Rotation paths and how fast each direction turns (degrees per step)
Each turn is a multiple of 5 degrees from 10 to 175, or 0.
Each row of a path follows its step; steps can be skipped.
Path 1:
step 5: 1.75	1.12	-1.99	-1.82	-1.07	1.83	-0.60	-0.59	0.30	0.48	0.84	-4.09	0.72	2.75	-1.18	2.35	-0.87	-0.35	-1.31	0.40	-1.01	-0.50	-2.83	-4.41	3.14	-0.85	0.92	-1.53	1.98	2.33	-1.00	1.85	-0.56	-0.06	-0.43	1.31	2.12	-0.99	0.85	1.70	1.19	1.05	0.43	-0.82	-0.74	0.30	-0.11	0.91	3.20	1.83	0.61	-1.53	-1.05	0.06	-0.40	-0.33	0.41	-0.63	0.06	0.76	-0.22	1.45	0.62	-3.37	0.60	0.48	2.58	-0.52	-0.14	-2.02	0.39	1.06	-1.00	1.48	0.93	1.87	-0.32	-1.40	-0.57	-0.49	1.67	0.94	-0.88
step 16: 1.39	-0.25	1.33	-0.78	1.39	-1.90	-1.97	-0.59	-1.07	1.51	-0.88	-1.95	-0.83	3.81	-0.52	-0.40	0.96	-2.43	-0.03	1.32	0.45	0.82	-0.82	-0.27	-1.99	-1.38	-1.64	-2.68	2.21	-1.91	-1.87	1.38	-0.53	2.69	1.44	1.64	-0.21	-0.99	-1.05	-1.46	1.69	0.66	0.19	0.80	0.27	2.40	-0.45	-0.45	0.58	0.40	-1.31	0.34	-2.78	1.49	-0.95	-2.67	-0.92	-1.37	0.27	1.50	-0.79	-0.10	-1.60	-1.33	-0.39	-1.96	0.29	0.51	-1.70	-0.48	0.84	0.48	0.44	0.47	0.18	3.12	-2.15	-3.18	-3.03	1.18	1.21	-0.74	-0.88
step 24: 0.21	0.27	0.45	-0.16	2.45	-2.40	-0.73	0.22	-0.11	2.25	-0.82	-2.01	0.13	1.85	-2.56	0.14	-0.39	-0.43	-0.85	-1.47	3.35	1.24	-1.77	0.65	-1.95	-1.26	-0.28	-0.32	0.64	-1.18	2.50	1.90	1.31	-0.36	-0.34	-2.27	0.00	-0.50	2.11	-0.80	0.89	0.36	0.68	-1.71	-3.17	0.71	2.17	0.78	-1.05	-0.42	1.77	0.99	0.60	-1.06	-0.68	-2.04	-2.59	-0.61	-0.30	-1.71	-1.14	0.08	-0.11	-0.25	-1.53	0.73	2.55	-1.79	4.65	0.55	0.71	0.34	0.25	-0.71	-2.90	1.58	-0.79	-1.18	-2.03	-0.56	-1.86	1.48	-0.30
step 32: -1.12	0.91	-0.45	0.37	0.83	-0.48	1.40	1.24	1.32	0.27	-0.95	-3.13	1.85	-1.99	-1.62	0.01	0.37	0.71	1.12	-1.98	0.28	-0.51	-4.21	-1.64	-2.90	0.11	2.08	1.55	0.09	-0.35	2.29	4.46	-2.22	0.38	-0.32	0.46	0.58	-1.37	1.16	-0.34	2.30	0.06	-0.73	0.43	-0.99	-1.36	2.02	-3.38	0.66	2.03	2.25	-1.42	0.17	2.27	0.61	0.18	1.49	0.22	-0.44	-1.39	-1.12	-2.08	-0.77	-0.22	1.63	1.11	0.51	-0.52	0.95	1.54	0.35	-1.65	0.71	-0.16	0.00	-0.86	-0.45	0.68	1.21	0.70	-1.02	-3.50	1.03
step 34: 3.37	0.13	-2.35	0.33	0.00	0.54	0.30	-0.29	-1.52	1.63	2.92	0.67	1.18	1.40	-0.64	1.28	2.22	-2.15	2.70	0.95	-2.38	0.86	-0.53	0.57	0.87	2.33	-0.57	2.11	-0.01	-0.51	1.07	0.28	2.16	1.54	-1.02	2.25	-0.09	2.41	1.61	-1.90	0.21	2.11	-1.75	-0.40	3.04	-0.77	-0.78	-1.67	-0.98	-1.49	-0.15	1.60	1.57	-0.70	-0.26	-0.94	1.40	2.26	-0.88	1.57	-1.39	0.18	0.66	-1.24	-2.06	0.51	2.67	-1.39	-0.08	1.32	0.78	0.02	-0.80	2.98	0.94	-0.42	-0.06	-1.32	2.46	-1.27	0.62	0.23	1.46
step 37: 1.56	2.23	0.13	-0.15	-2.69	-0.05	1.53	0.19	3.05	1.70	0.52	-0.64	0.36	1.45	-0.17	-0.08	1.45	1.22	0.62	-0.44	-0.34	-0.64	-2.13	-1.91	-0.38	-0.24	-0.52	-1.69	-0.45	0.43	0.81	1.96	-0.80	0.51	-1.21	0.67	-2.00	-3.74	-1.77	-2.40	0.66	0.11	1.88	2.56	2.22	1.15	-3.17	-0.18	0.49	1.00	1.17	-3.71	0.14	-3.04	-1.57	-2.21	-0.07	-0.40	1.38	-0.22	1.44	-1.43	-0.89	1.06	3.17	0.00	0.91	1.75	-1.76	0.17	-0.16	1.81	-0.36	0.59	0.12	1.46	-1.22	-2.28	-1.25	-0.38	0.80	0.56	-0.49
step 38: -0.64	0.63	0.08	-0.44	-0.60	1.43	-0.79	-0.68	0.33	2.15	0.47	-0.72	0.22	-2.27	-0.46	0.38	0.44	1.47	-0.46	2.11	-1.98	0.92	1.48	-1.17	-1.19	-1.38	2.67	2.62	2.24	-0.44	1.06	1.05	-1.29	-1.86	-2.02	-1.33	1.09	-0.33	1.91	1.62	1.38	2.59	-1.01	0.83	2.97	-0.43	1.55	-0.46	1.84	1.90	1.35	2.56	-0.41	3.38	-2.35	-1.59	1.14	-1.61	-0.57	0.20	1.09	-0.94	1.04	-1.47	-0.64	0.75	-1.34	-2.81	1.48	0.00	-1.11	-1.06	-0.61	1.26	1.37	-2.13	-0.58	2.76	1.91	-2.37	-0.17	0.46	-0.88
step 41: 2.09	3.25	0.56	-1.32	0.38	-0.01	0.56	-2.06	2.77	0.08	1.28	-1.34	-0.02	1.60	0.84	3.83	-0.81	0.78	-0.54	-1.31	-0.23	0.96	0.26	-0.46	1.58	-1.51	-0.13	0.56	1.92	1.04	-2.91	1.06	-0.52	0.50	2.68	-1.80	-1.88	2.63	-2.08	0.82	-1.00	0.89	2.22	-1.91	-0.01	-0.78	2.19	3.09	-1.03	2.74	-0.34	-0.30	-1.36	0.28	0.36	-2.05	0.11	-0.73	0.13	-0.03	-1.65	0.55	-1.50	2.19	2.72	-0.11	1.23	-0.69	0.99	0.54	0.96	-0.30	1.08	-0.16	-2.16	2.93	0.11	0.09	-0.84	-2.46	-0.51	0.58	0.63
step 42: 1.23	0.76	-3.44	0.67	1.24	-1.09	-0.73	1.52	-0.31	2.70	-1.23	-0.67	-0.96	0.52	1.76	0.29	-0.10	0.92	0.72	2.97	-2.78	0.27	0.54	-1.49	-0.52	1.10	-3.55	0.66	-3.05	-0.29	1.28	0.37	2.76	0.40	-2.01	1.26	-1.01	-0.67	0.36	1.44	1.81	1.11	-3.05	-0.53	2.34	-0.59	-1.74	-0.21	2.51	-0.41	1.08	1.13	-0.82	0.25	-2.26	-1.77	-0.85	-1.89	0.11	1.37	-0.26	0.50	1.56	2.59	-0.56	0.18	0.97	1.74	1.89	-0.48	0.29	0.30	-0.25	-1.99	0.85	-0.92	1.12	0.35	-2.77	1.71	1.63	0.14	1.11
step 44: -0.73	1.42	1.42	0.80	0.44	-1.06	-1.12	-2.47	-2.25	-0.50	0.48	-3.39	0.63	0.28	-0.62	-1.68	-0.30	1.16	-2.90	1.12	1.17	0.78	-0.17	-1.31	-1.81	0.05	0.62	1.71	2.29	-1.36	-1.54	-1.69	-3.35	-0.03	0.06	0.63	-2.98	0.46	1.09	-0.26	0.49	0.59	-0.16	0.37	-1.17	-0.45	-2.55	-2.08	1.45	0.40	-2.15	1.80	-0.43	1.79	-0.27	0.89	3.64	-2.73	1.05	1.10	-0.69	0.50	-0.23	-1.88	1.26	-1.67	1.48	0.40	0.20	-1.29	-0.77	0.45	0.36	0.01	2.38	-0.26	-0.19	3.62	1.37	0.14	2.65	0.20	-0.45
Directions:
0.28	0.00	0.05	-0.11	-0.48	0.27	-0.03	0.05	0.80	0.35	-0.11	-0.66	-0.01	0.65	-0.13	0.20	0.06	0.05	-0.04	-0.39	-0.07	0.17	-0.08	-0.06	0.01	-0.30	-0.43	0.17	-0.07	0.35	-0.07	-0.07	-0.11	-0.39	-0.23	0.46	0.14	-0.28	0.18	0.65	-0.21	-0.04	-0.54	0.25	0.05	-0.15	0.58	0.03	0.12	-0.50	0.44	-0.48	-0.15	0.02	0.19	-0.36	0.07	0.26	0.20	-0.29	0.60	-0.70	-0.40	0.50	-0.05	0.29	0.15	0.63	0.64	-0.10	0.48	0.07	0.36	-0.24	-0.27	0.03	0.14	0.34	0.15	-0.08	-0.27	0.27	-0.08 | 80
0.04	0.00	-0.29	-0.24	-0.54	-0.28	-0.05	-0.32	-0.19	0.05	0.50	-0.42	-0.23	-0.31	-0.44	0.48	0.51	-0.29	0.05	0.04	-0.31	0.47	0.50	0.25	0.00	-0.16	0.01	0.04	-0.16	0.02	0.73	-0.11	0.52	-0.14	0.35	-0.26	-0.32	-0.62	-0.60	0.19	-0.02	0.03	-0.06	-0.04	-0.44	-0.31	0.19	-0.36	0.31	0.31	0.02	0.01	-0.25	0.16	0.43	-0.71	0.31	0.20	-0.09	0.16	0.01	0.63	-0.40	-0.14	-0.56	-0.03	-0.33	0.16	0.10	0.25	-0.41	0.19	0.05	0.58	-0.14	-0.06	0.03	-0.02	-0.63	-0.25	0.43	0.12	-0.08 | 100
-0.49	-0.10	-0.26	0.02	0.61	-0.02	0.52	-0.48	0.49	0.48	0.02	-0.27	-0.35	-0.09	-0.02	0.41	0.67	0.34	-0.16	-0.36	-0.31	-0.22	-0.46	-0.18	-0.02	0.29	0.10	0.03	-0.35	-0.04	0.47	0.07	-0.44	0.36	0.68	-0.10	0.09	0.06	0.27	0.17	-0.42	-0.40	-0.40	-0.53	0.65	-0.01	0.03	-0.04	0.04	-0.42	-0.55	0.25	0.10	0.13	0.13	-0.10	0.17	-0.05	-0.07	-0.29	-0.07	0.30	0.46	-0.38	-0.19	0.23	-0.30	-0.28	-0.15	0.29	0.72	0.22	-0.16	0.18	0.04	-0.61	0.01	0.10	0.06	-0.09	-0.53	0.04	-0.13 | 170
0.19	-0.28	-0.50	0.54	0.02	-0.99	0.08	-0.33	-0.35	0.23	0.06	-0.31	0.05	0.68	-0.01	0.11	-0.48	-0.38	0.22	-0.06	-0.07	-0.09	-0.15	-0.08	0.21	-0.73	0.09	-0.06	-0.29	0.12	-0.10	0.05	-0.35	0.25	-0.06	0.30	-0.52	0.01	0.03	-0.46	0.39	-0.24	-0.37	0.11	0.05	0.16	0.06	-0.16	-0.08	-0.66	-0.12	0.22	0.36	-0.15	-0.10	0.02	-0.06	-0.09	-0.58	0.28	-0.26	0.19	0.11	0.25	0.27	-0.11	0.43	-0.19	-0.42	0.10	-0.15	0.28	0.80	0.36	-0.27	0.22	0.30	0.69	-0.01	-0.27	0.26	0.00	-0.49 | 140
0.16	0.19	-0.10	-0.12	-0.28	0.18	0.01	0.54	-0.33	-0.14	0.02	-0.27	-0.01	0.06	-0.15	-0.23	0.29	0.29	0.36	-0.25	0.16	-0.08	0.03	0.47	0.13	0.18	-0.28	0.20	-0.15	-0.70	-0.08	0.04	-0.49	0.12	0.07	0.06	0.15	0.11	-0.44	-0.49	-0.24	-0.19	0.05	-0.06	0.04	-0.34	0.13	0.53	-0.75	0.11	0.16	0.21	-0.27	0.43	0.10	-0.43	0.50	0.29	-0.11	0.73	-0.58	-0.44	-0.42	0.20	0.49	0.10	-0.15	-0.14	-0.35	0.20	0.65	-0.48	0.03	0.77	-0.56	-0.08	0.13	0.15	0.32	-0.11	-0.12	-0.08	0.54 | 155
0.37	0.17	-0.02	-0.12	0.42	-0.42	0.67	-0.34	0.46	0.01	-0.07	0.35	0.33	-0.16	0.23	0.25	0.28	-0.20	0.25	-0.41	-0.10	-0.25	0.51	0.21	0.50	0.04	-0.47	-0.28	0.16	-0.06	0.54	-0.48	0.71	-0.04	0.00	-0.52	-0.22	-0.10	0.11	0.19	-0.06	0.14	0.06	0.11	-0.62	0.03	-0.16	0.16	-0.43	-0.10	0.30	0.31	0.35	0.07	-0.12	0.22	-0.10	-0.59	0.06	0.06	0.07	-0.06	0.60	-0.25	0.48	-0.07	0.02	0.36	0.27	0.44	0.30	-0.02	0.11	-0.26	-0.58	0.62	0.33	0.28	0.17	0.08	-0.13	0.15	0.72 | 65
-0.08	0.17	-0.01	0.36	0.05	-0.36	0.05	-0.07	0.03	0.04	-0.06	0.09	0.13	0.28	-0.31	0.05	0.30	0.39	-0.40	0.13	0.28	0.57	0.59	-0.13	0.03	0.04	0.19	0.39	0.15	0.04	-0.15	0.18	0.28	-0.41	-0.10	-0.35	-0.13	0.60	-0.20	0.00	0.25	0.20	0.13	0.31	0.24	0.25	0.41	0.63	-0.32	-0.16	-0.43	-0.59	-0.61	0.66	-0.05	0.14	0.06	0.05	0.15	-0.52	0.19	-0.04	-0.08	-0.50	-0.11	-0.15	-0.39	-0.21	-0.66	-0.13	-0.54	0.48	0.56	-0.29	-0.34	-0.35	0.53	0.36	0.05	-0.12	-0.51	-0.35	0.40 | 135
-0.64	0.22	-0.19	0.01	0.30	-0.45	-0.24	0.65	-0.22	0.07	0.15	0.12	0.16	-0.42	-0.16	0.35	-0.27	-0.03	0.64	0.12	0.14	-0.08	0.00	-0.21	-0.29	0.16	0.13	0.15	0.11	-0.02	0.32	0.01	0.01	-0.06	-0.39	-0.50	0.42	0.14	0.24	0.08	-0.47	-0.28	-0.65	0.03	0.02	0.79	0.15	0.39	0.06	0.19	0.39	0.14	-0.32	-0.37	0.23	-0.31	0.07	-0.21	-0.27	-0.31	-0.48	0.20	0.01	0.08	-0.13	-0.29	-0.16	1.00	0.20	-0.05	-0.04	-0.55	0.53	0.11	0.14	-0.01	0.59	-0.17	0.23	0.22	-0.29	-0.27	-0.55 | 100
